(in the rows, 128 means zero)
The same turns and mirrors carry the whole set onto itself, and each row onto the other rows of its family. Which rows share a family with each named row? Give them in list order.
These 32 rows form 4 families of 8 rows each.
Lumi: [116 162 134 113 112 131 129 156 118 127 130 148  89 156 132 138 158  96]
zorup: [152 111 103  77 146 117 117 146 117 126 102 127 116 107 138 142 142 101]
Mer: [140 109 137 128 102 148 122 144 101 116 134 137 101 147 126 120 159 134]
Goba: [142 132 117  86 113 109 124 161 105 121 116 155 102 104 126 130 108  83]
lura: [131 134  95  84  89 110 125 122 134 128  88 124 125 133 132 129 147 132]
vedep: [134 156 110  72  85 105 128 141  94 117 116 152 113 129 129 139 137 117]
nurut: [143 135 105  95 120  92 111 135 147 132 108 155 122 117 140 129 131 140]
Bepa: [105 109 110 125 109 146 120 141 123 130 123 119 104 126 157  88 136 107]
vid: [129 142  90  91  92  96 152 141 102 119 127 167 100 118 138 129 124 129]
Lano: [132 137 112  90  73 105 139 135 126 131  97 170 100 112 132 116 131 132]
Val: [139 117 109  69  93 128 148 144  92 128  92 146  95 102 127 134 140  91]
nezu: [124 150 118  92  93  96 134 141 103 111  93 160 107 106 134 127 133 120]
miboz: [156 106  89  91 124 129 136 135 140 127  98 125  99 129 138 148 122 109]
Tukat: [142 115 111  83 125 124 106 141 130 145  83 127 112 116 145 139 125 114]
mepan: [124 134 138 129 122 118 153 161 126 110 128 151 100 144 123 127 164 103]
Rad: [111 114 132 108 110 131 167 162 119 150 148 139  95 131 156 122 144  99]
bemol: [122 145 135 122 109 129 166 155 130 136 139 158  95 148 128 136 165 120]
Ronum: [143 129  90  90 106 102 141 117 135 115 116 140 120 136 159 144 136 136]
Fogi: [118 145 107 128 108 150 113 134 115 121 119 134 101 148 122 111 168 128]
dule: [142 121  87  93 112 127 150 156 104 132 106 154  83 107 125 132 106  98]
Virid: [141 136 119  94 103 101 109 121 129 117  93 145 128 127 154 135 133 136]
goto: [139 113 100  99 119 115 121 148 147 132  88 127 112 106 128 122 112  96]
dok: [134  92 123 131 100 153 142 145 130 132 134 119 108 135 141 107 136  98]
Kazu: [105 126 136 111 111 128 137 160 126 142 138 134  93 139 163 109 129  77]
Feb: [115 153 112 115 114 112 145 163 114 142 150 150 113 147 122 128 164 120]
Lepe: [129 124 131 119  98 130 144 169 121 161 153 153  92 137 136 120 125  99]
Vetag: [124 118  99 129 116 135 143 136 123 115 133 118 123 148 126 121 174 124]
Beluz: [123  92 115 127 122 148 139 146 110 137 143 127 108 122 148 111 149 122]
Zudo: [133 122 115 140 121 143 137 140 124 122 138 146 109 137 118 121 169 141]
Bevo: [116 100 115 117  97 146 129 156 113 167 138 125 103 132 150 108 145 131]
novor: [ 96 120 119 114 121 114 159 171 134 155 133 134  94 131 146 112 153 104]
Nibuz: [124 131 107  84 112 117 133 160 100 137  81 144  95 102 129 128 124  98]

Same family as mepan: zorup, Mer, nurut, Lano, Val, Bevo, novor
Same family as miboz: Lumi, Bepa, vid, Ronum, Fogi, dule, Kazu

The same turns and mirrors carry the whole set onto itself, and each row onto the other rows of its family. Which rows share a family with each named row? Give them in list order.
These 15 rows form 5 families of 3 rows each.
loka: [123 100 125 112 134 148 101 128]
Nug: [119 111 104 125 136 150 100 130]
Lem: [123 116 148 134 150 159 147  97]
gogu: [137  98 126 110 138 149 105 132]
Nol: [128 115 134 114 137 152  95 131]
Zin: [124 113 132 127 171 142 152  98]
bip: [115 118 133 125 165 134 146  92]
sav: [116 131 139 126 170 144 142  94]
rogev: [135 142 112 143 138 110 138 130]
lifi: [117 110 129 142 169 133 130  93]
natav: [126 136 122 137 123 115 146 143]
Lal: [140 119 129 108 122 166 117 127]
vor: [127 145 131 143 129 122 144 145]
geta: [135 128 125 138 130 123 156 145]
vova: [147 140 140 137 122 127 150 127]

Same family as bip: loka, natav
Same family as Lem: Lal, vova
Same family as geta: gogu, Zin
Same family as sav: Nol, vor

